128 stands for zero in the data rows.
Here is a table of points, one per row:
[134 117 123 115 109 136 133 107 178 134 114 163 144 129 131 146 136 117 140 174 138 136 133 121 141 222 155 111 119
 134 126 157 120 130 114 150 103 227 109 111 148 111 100 130 140 136 164 174 131 110 110 122 116 130 143 133 137 140
 128 140 133 129 129 132]
[ 85 133 139 113 127 115 125 126 139 110 148 122 149 136 111 119 111 123 118 155 167 155 128 130 172 132 162 121 128
 115 115 141 150 106 114 135 109 101 110  88 154 120  99 126 122 153 105  91 117 148 165 158 154 148 129 128  26 132
 152 136  87 144 154 149]
[129 116 168 153 139 159 113  89 141 213 106 118 136 118 109 138 141 114 183 109 158 103 149 185 138 110 128  71  89
 137 103 147 136 121 132 135 155 111 145 126 156 126  96 111 122 125 124 139 125 125 144 111  98 106 129 148 127 109
 139 104 154 138 127  87]
[108 153 135 142 127 107 123 118 124 123 126 125 158 141 136 127 138  98 142 160 126 132 110 122  95  69 101 140 145
  34 107 157 162 157 130 100 145 172 124 114 133 116 102 139 115 142 161 123 140 127  88 111 160 155 125 147 144 117
  97  87 121 125 146 128]
[147 106 105 128 105  92 115 129 124 120 111 131 112 155 150 126 145 123 101 118 133 180 140 131 118  73 158 102 117
 143 135 119 141  56 158 141  93 162 154 111 116 143 112 119 100 132 104 127 110 145 129 102 120 103 145 104 180 126
 132 127 111 173 131 127]
[144 155  86 124 156 140 134 148 151 133 112  12 138 156 119 104 133 135 112 121 136 129 132 101 158 135 119 122 107
 135 161 124 145 153 153 138 126 142 138 133 107 127 138 118 101 132 165 120 109 135  93 135 120 144 127 154 109 192
 156 113 127 147  87 117]
[126 149 119 150 126 120 131 129 144 151 153 161 125 124 154 158 111 108 157 118  90 172 141 126 132 183 102 104 139
 104 156 110 109 136 117  69 122 113 120 138  83 125 125 147  79 161 104 104 131 142 176  87 121 147 127 150 153 138
 166 111 101 105 108 132]
[159  95 119 101 110 149 138 126 123 170 135  99 136 135 124 155 138 146 153 133 129 146 126 106 141 100 138 149 151
 150 135  76 140 103 113  72 144 195 106 152 141 124 174 140 136 118 115 134 110 123 166 132 180 138 129 121 109 111
 120 142 135 117 133  89]
[157 111 150 125 153 105  89  99  80 106  92 170 141 121 124 102 125 112 152 127 152  88 143  81 130 141 105 116 119
 148 163 144 148  90 149  97 119 116 160 151 102 135 109 141  99 124 184 123  91 131 112 160 158 123  98 131 106  92
 149 167 122 106 122 143]
[124 113 100 127 139 103  71 142 132 139 111 128 102 140 177 128 131 126 135 142  71 108 134 136 150  98 128 105 147
 129 104 140  90 135 112  98 119 112 101  90 123 100 137 156 126 131 145 121 133 100 104 141 108  84 168 132  70 127
  98 153 152 139  95 146]
[128 139  70 146 120 153 140 119 123 134 139 142 137 134 135  80 139 104 127  89 136 133 150 124 135 156 150 131 125
 116 110 202 123  75 125 105 147 102 112 145 156 128 199 164 171 127 103 120 119  96 107 140 115 125 118 157 153 122
 133 107  92 135 146 132]
[122 115 112 118 157 105 145 154  77 131 138 145 123 145 135 153 144 106 128 107 144  88 143 123 126 128 166 104 122
 112 138  70 118 123  95 133 120 107  97 142 101 106 137 109 152 144 157 169 140 127 110 100  90 184 136 140 121 135
 134 115 132 162 206 121]
[140 155 129 105  98 174  70  86  93 119 104 120 122 137 128 162 110 197 117 161 103 110 155 157 136 135 146 105 135
  81 126 115 165 140 125 147 130 127 114 145 127 132 159 140 153 154 100 112 125 135 115  93 124 132  65 102 130 131
 145 132 134 124 136 165]
[135 142 190 111 143 131 158 145 169 113 131 135 138 133 153 142 203 159 158 117  83 108 131 115 157 108 148 155  99
 137 117 150 127 117 144 118 115 120  84 123 122 103 127  94 144 121 123 114 102 185 113 140 117 147 115 115 146 104
 117 107 118 106 103 166]
[121  85 147 148 178 133 113 150 103 131 152 151 134 117 118 127 139 105 133 174 148 121 124 133  97 122 152 167 113
 118 135 130 138 146 141 128  88 147 135 110 143 157 172 156 132 135 104  95 157 157 131 155 108 136 119 158 136 135
 166 127 195 154  80 148]
[161 110 109 105 241 164 116 105 142 139 148  97 105 119 118 137 135 137 123 130 114 155 137 115  70 142 112 132 141
 152 115 137 121 126 145 135 126 123 127 127 138 159 110 122 125 145 128 128 150 139 132 110 139 100 158 107 122 123
 123 104 111  84 198 150]
[152 110 138 121 123 116 134 148 120 102 129 107 125 137 133 120 104 127  91  52 159 137 134 103 110 131 129 108 117
  91 125 115  75 154 137  83 120 144 113  85 183 122  96 106 165 166 150 125 100 120 172 130 120  99  78 105 150 120
 131 137 164 102 110 130]
[ 88  95 110 163 132 135 145 146 135 126 141 133 145 170 116 134 122 173 115 129 128 134 113 118 142 137 135 106 165
 138 115 188 151 145 132 134 125 104 117 149  63 119 118 121 140 153 145 122 133 144 150 162 180  88 112  83 158 135
 112 118 175 157 146  92]
[105  84 133 131 121  97 114 149 123 122 113 133 111 125 130 135 119 149 108  97 156  93 126 182 185 145 144 152 109
 101 167 120 132 129 138 138 114 147 150 166 123 133 132 145 109 107 134 110 141 129 137 141 147  99 164 139 129 140
  91  52 114  54 135 150]
[131 166 139 139 134 131 101 135 150 129 111 129 111 122 152 115  94 124 116 188 114 125 114 119 118 117 137 107  99
 129 166 142 112 118 147 132  94  88 126  85 128 125 172  94 161  72 136 153 136 107 181 119 162 178 111 148 146 131
  93 125 136 102 136 102]
[104 122  99 138 104 124 152 101 147  87 143 127 135 138 144 134 133 141 154 137 112 109 154 135  83 126 136 104 119
 129 105 120 119 131  95 138 128 122 218 140 131 141 184 109 129 183 142 155 121 183 155 136 125 132 147 156 111 125
  93 144 113 111 109 114]
[127 145 225 115 102  94 138 120 155 187 137 117 147 179  96 123 101 122  90 129 125 152 136 131 124 123 129 150 118
 124 128 122 108 137 130 113 124  93 133 152 138 140 178 166 125 128 175 137 131 133 120 107 108  90 154 130 143 131
 133 176 109 144 159 143]
[104 121 115 138  98 145 108 128 147 133  90 103 139 113 117  71 104 105 154 121 117  96 133  88 128 130 136 122 186
 132 141  87  88 122 145 127 139 141 135 139 128 111 102 117 161  93 103 119 208 196 129 121 125 108 127 133 144 117
 136 129 104 144 147 151]
[141 121 126 106 127 130 126 103 120 101 126 118 145 119 115 157 123 126 132 117 114 123   0 133 130 134 130 105 113
 134 126 136 120 122 127 121 133 122 138 146 123 136 130 130 130 123 114 129 127 123 127 115  96 108 109 162 130 120
 135 135 111 136 131 124]
[121 109 126 133 101 170 180  89 102 172 126 130 139 101 128 128 124 115 101 138 135 113 124 122  70 110 111 125 105
 125 125 115 129 119 102 114  84 121 110 108  91 126 104 154 145 105 143 135 126 126 127 173 104 121 117  76 112 179
 120 103  69 122  93 147]
[123 173 107 196 119 137 105 153 123 119 142 113 162 126 138 115 120 137 177 129 119 133 106 122 138 134 137 158 103
 121 126 103 129 118 145 111 129 128 157 141 157 164 122 134 127 126 121 146 108 103 133 143  80 144 173  25 121 119
 144 126 152 114 157 117]
[120 153 122 117  99 162 115 153 140 137 221 157 106 114 109 102 122 118 106 137 143  97 124  96 133  80 151  90 104
 149 155 137 150 154 114 128 165 139 103 129 136 121 118 125  72 138 116 155 151 137 112 143 115 113 122 130 147 136
 127 159 128  90 129 143]
[157 200 128 128 119  95  95 162 126 137 123 140 136 124 125 102 178 164 105 128 161 116 125 157  89 146  81 169 140
 168 155 133 151 117  71 119 124 141 130 113 114 121 116 116 148 145 111 131 155 138 130 135 124  91 112 139 108 130
 134 118 126 137 132  94]
[ 99 142 124  81 127 149 150 179 119 127 133 118 103 147 126 134  80 138 150 121 154 116 132 143 115 137  67 124 123
 126 110 139 111 132 151 144  91 146 125 130 112 118 165  95  97 132 107 146 135  97 104 133 145 115 146 104 124  39
 155 111 116 158  95 141]
[127 152 120 163 152 136 129 115 139 108 132 153  42 175  51 110 135 119 138 161 122 136 129 151 136 107 154 157 167
 131  85 102 106 116 117 136 119 149 129 153 119 116 114 111 139 115 156 114 105 101 139 145 101 140  97 146 127 121
 133 124 101 105 103 120]
[ 99 121 125 134 112 147 160 173 109  91 128  67 111 105 119 155 150 114 102 170 106 147 157 140 136 135 108 136  99
 146 141 135 122 104 142 118 138 124 146 138 117 110  81 205 153 119 117 146 112 134 136  98 117 107 120 163 134  93
 134 156 149 107 161 113]
[100 103 129 108 121 130 133 150 139 116  75 119 167  90 121 136 149  67 116 146 122 124 139 151 135 118 132 147 182
 138 126 128 135 132 142 114 102  85  99 164 151 167 136  59  99 151 102 160 118  99 119 112 123 114 110 126 136 157
 139 151 125 100 128  99]
[159 119 161 169 108 118 122 114 106 129 139  95  92  55 130 107 134 146 118 128 128 132 124 123 169 133  76 121 163
 114 119 161 114 126 117 180 109 146  93 138 128 140 148 116 110 153 152  97 127 126 147 148  96 175 148 129 147 116
  88 146 132 150 144 125]
[ 96 178 126 137 113 132 127 121 144 136 106 151  96  74 109 185 147 134 107  95 148 139 126 106  99 123 163 120 153
 167 173 126 136 173 160 108 128 112 147 149 138 133 119 136 160 141 135  89 112 110 107 127 154 147 173 135 110 102
 123 112 135 167 108 137]
[106 145  75 104 135  76 155  57 105 138 125 129 128 119 131 111 166 148 149 118 174 130 124 129 154 117 121 160 130
 150 120 135 104 186 139 154  90 112 128 102 132 104 132 163 101  87 112 132 119 146 133  92 134 135 120 111 137 123
 143 151 146 113 133 117]
[100 123 131 103 106  96 154 137 104 134 111 152 125 113 131  89 135 183 131 121  81 123 129 119 114 131 141 134 131
 122 112 111 138 129 151 159 191 135  92  75 106 217 123 132 129 133 151 131 124 109 133 134 144 128 152 165 130 124
 187 114 124 112 122  96]
[147 126 140 163 107 157 131 126 151  60 111 152 135 132 145 164 113 132 133  97 154 165 144 157 102 132 117 107 142
 147 101 109 130 137 129 123 141 121  85 104 120 127 159 141  80  53 147 126 143 147  90 161 119 139 110 143 104 137
 133 120 155 124 151 119]
[123  84 104 143 116  68 109 107 158 159 169  97 135 120 136 138  87 122 115 102  96 111 131 186 110 140 119 165 114
 183 122 117 131 120 144 131 149 120 137 124 128 134  98 119 133 142 123 126 132 111  90 143 156 197  70 126 140 108
 130 140 124 132 125 151]
[120 125 141  96 146 132 126  83 125  92 134 129 137 166 108 174  90 170 126  95 127  98 156  96 138 111 104 165 127
 117 136 155 141  94 132 106 134 123 137 126 139 125  87 118 133 111  88 130 183  95 127 120  89 162 176 150 140 169
 116 160 133 133 104  83]
[160 122 144 131 137 108 150 133  85 134 119 131 132 154 134 156 122  97 140 171 148 149 129 108 123 163 138 126 131
 127 164 104  92 133 147 176 196 106 130  95 134 116 142 122 135 158  80  97 124 131  82 152 124 115 125  98 138 123
  71 129 101 101 103  89]
[127 103 139 135 147 125 120 159 132 139 105 164 136 125 135  71 140 183  95 130 113 171 118 122  77 142 129 124 112
  98 113 117 136 145 142 147 142 118 125 194 152  64 103 125 101 108 101 153 120 123 141 133 125 163 125 137  99 129
 102 139 132 146 106 136]
[123 143 110 115 122 112 141 115 105 112 157 151 138 110  94 133 118 109 151 130  90 147 146 110 164 148  96 143  91
 150 119  83 161 125 151 130 137 122 123 131 155 131 131 105 120 124 138 139 136 106 149 116 135  65  98 135 129 156
  71  84 150 194 134 151]
[148 133 126  89 127 130 170 159 118 147 127 133 127 110 135 122 107 124 136 119  83 156 139 128 132 118 152 122 133
 111 144 154 119 139  32 147 119 140 199 131 137 137 110  98 118  74 125  57 126 108 100 141 141 120 110 118 131 132
 140 133 173 128 156 127]
[166  95 139 130 134 146 133 142 163 127 147 140 127 107 180 142 146 135 109 147 176 118 125 106 164 125 117 153 179
 115 109 123 155 153 135 132 187 108 199  97 113 106 131 122 144 103 143 160 114 100 152 113 109 112 121 118 131 136
 157 136  98 151 117 168]
[163 124 133 135 131 124 116 114 115 103 127 131 118 130 147 120  96  71  91 135 142 124 127 131 149 120 126 127  94
 134  90 150 128 146  73 137 155 122  97 170 128 160 114 122 163 104 120 151 123 169 137  79 181 131 177 103 123 132
 156 111 132 139  77 118]
[135 154 154 117 141 181 134 145 141 115 119 155 139 149 129 103 148  83 150  70 114 111 110 170 127 121 102 125 140
 124 126 101 135 120 130 187 118 132 131 105 112 112 129 171 143 159 117 122 108 114 135 120 183 151 152 125 139 172
 104 177 137 126 135 158]
Along one direction, these points spread out more than along any other. Take the direction at right angles to it along which they spread out most. Go by this last direction. How far along it is each point below, from 0 to 99? The average is 50, and the first point in the table lies past the average. One standard deviation of the points above along it is 16.
[123  84 104 143 116  68 109 107 158 159 169  97 135 120 136 138  87 122 115 102  96 111 131 186 110 140 119 165 114
 183 122 117 131 120 144 131 149 120 137 124 128 134  98 119 133 142 123 126 132 111  90 143 156 197  70 126 140 108
 130 140 124 132 125 151] 31
[127 103 139 135 147 125 120 159 132 139 105 164 136 125 135  71 140 183  95 130 113 171 118 122  77 142 129 124 112
  98 113 117 136 145 142 147 142 118 125 194 152  64 103 125 101 108 101 153 120 123 141 133 125 163 125 137  99 129
 102 139 132 146 106 136] 51
[123 173 107 196 119 137 105 153 123 119 142 113 162 126 138 115 120 137 177 129 119 133 106 122 138 134 137 158 103
 121 126 103 129 118 145 111 129 128 157 141 157 164 122 134 127 126 121 146 108 103 133 143  80 144 173  25 121 119
 144 126 152 114 157 117] 46
[161 110 109 105 241 164 116 105 142 139 148  97 105 119 118 137 135 137 123 130 114 155 137 115  70 142 112 132 141
 152 115 137 121 126 145 135 126 123 127 127 138 159 110 122 125 145 128 128 150 139 132 110 139 100 158 107 122 123
 123 104 111  84 198 150] 46
[124 113 100 127 139 103  71 142 132 139 111 128 102 140 177 128 131 126 135 142  71 108 134 136 150  98 128 105 147
 129 104 140  90 135 112  98 119 112 101  90 123 100 137 156 126 131 145 121 133 100 104 141 108  84 168 132  70 127
  98 153 152 139  95 146] 52
[147 106 105 128 105  92 115 129 124 120 111 131 112 155 150 126 145 123 101 118 133 180 140 131 118  73 158 102 117
 143 135 119 141  56 158 141  93 162 154 111 116 143 112 119 100 132 104 127 110 145 129 102 120 103 145 104 180 126
 132 127 111 173 131 127] 39
[135 154 154 117 141 181 134 145 141 115 119 155 139 149 129 103 148  83 150  70 114 111 110 170 127 121 102 125 140
 124 126 101 135 120 130 187 118 132 131 105 112 112 129 171 143 159 117 122 108 114 135 120 183 151 152 125 139 172
 104 177 137 126 135 158] 69
[159 119 161 169 108 118 122 114 106 129 139  95  92  55 130 107 134 146 118 128 128 132 124 123 169 133  76 121 163
 114 119 161 114 126 117 180 109 146  93 138 128 140 148 116 110 153 152  97 127 126 147 148  96 175 148 129 147 116
  88 146 132 150 144 125] 47
[ 88  95 110 163 132 135 145 146 135 126 141 133 145 170 116 134 122 173 115 129 128 134 113 118 142 137 135 106 165
 138 115 188 151 145 132 134 125 104 117 149  63 119 118 121 140 153 145 122 133 144 150 162 180  88 112  83 158 135
 112 118 175 157 146  92] 20
[127 152 120 163 152 136 129 115 139 108 132 153  42 175  51 110 135 119 138 161 122 136 129 151 136 107 154 157 167
 131  85 102 106 116 117 136 119 149 129 153 119 116 114 111 139 115 156 114 105 101 139 145 101 140  97 146 127 121
 133 124 101 105 103 120] 62
[123 143 110 115 122 112 141 115 105 112 157 151 138 110  94 133 118 109 151 130  90 147 146 110 164 148  96 143  91
 150 119  83 161 125 151 130 137 122 123 131 155 131 131 105 120 124 138 139 136 106 149 116 135  65  98 135 129 156
  71  84 150 194 134 151] 43
[122 115 112 118 157 105 145 154  77 131 138 145 123 145 135 153 144 106 128 107 144  88 143 123 126 128 166 104 122
 112 138  70 118 123  95 133 120 107  97 142 101 106 137 109 152 144 157 169 140 127 110 100  90 184 136 140 121 135
 134 115 132 162 206 121] 77
[144 155  86 124 156 140 134 148 151 133 112  12 138 156 119 104 133 135 112 121 136 129 132 101 158 135 119 122 107
 135 161 124 145 153 153 138 126 142 138 133 107 127 138 118 101 132 165 120 109 135  93 135 120 144 127 154 109 192
 156 113 127 147  87 117] 20
[100 103 129 108 121 130 133 150 139 116  75 119 167  90 121 136 149  67 116 146 122 124 139 151 135 118 132 147 182
 138 126 128 135 132 142 114 102  85  99 164 151 167 136  59  99 151 102 160 118  99 119 112 123 114 110 126 136 157
 139 151 125 100 128  99] 54
[ 99 142 124  81 127 149 150 179 119 127 133 118 103 147 126 134  80 138 150 121 154 116 132 143 115 137  67 124 123
 126 110 139 111 132 151 144  91 146 125 130 112 118 165  95  97 132 107 146 135  97 104 133 145 115 146 104 124  39
 155 111 116 158  95 141] 23
[105  84 133 131 121  97 114 149 123 122 113 133 111 125 130 135 119 149 108  97 156  93 126 182 185 145 144 152 109
 101 167 120 132 129 138 138 114 147 150 166 123 133 132 145 109 107 134 110 141 129 137 141 147  99 164 139 129 140
  91  52 114  54 135 150] 29
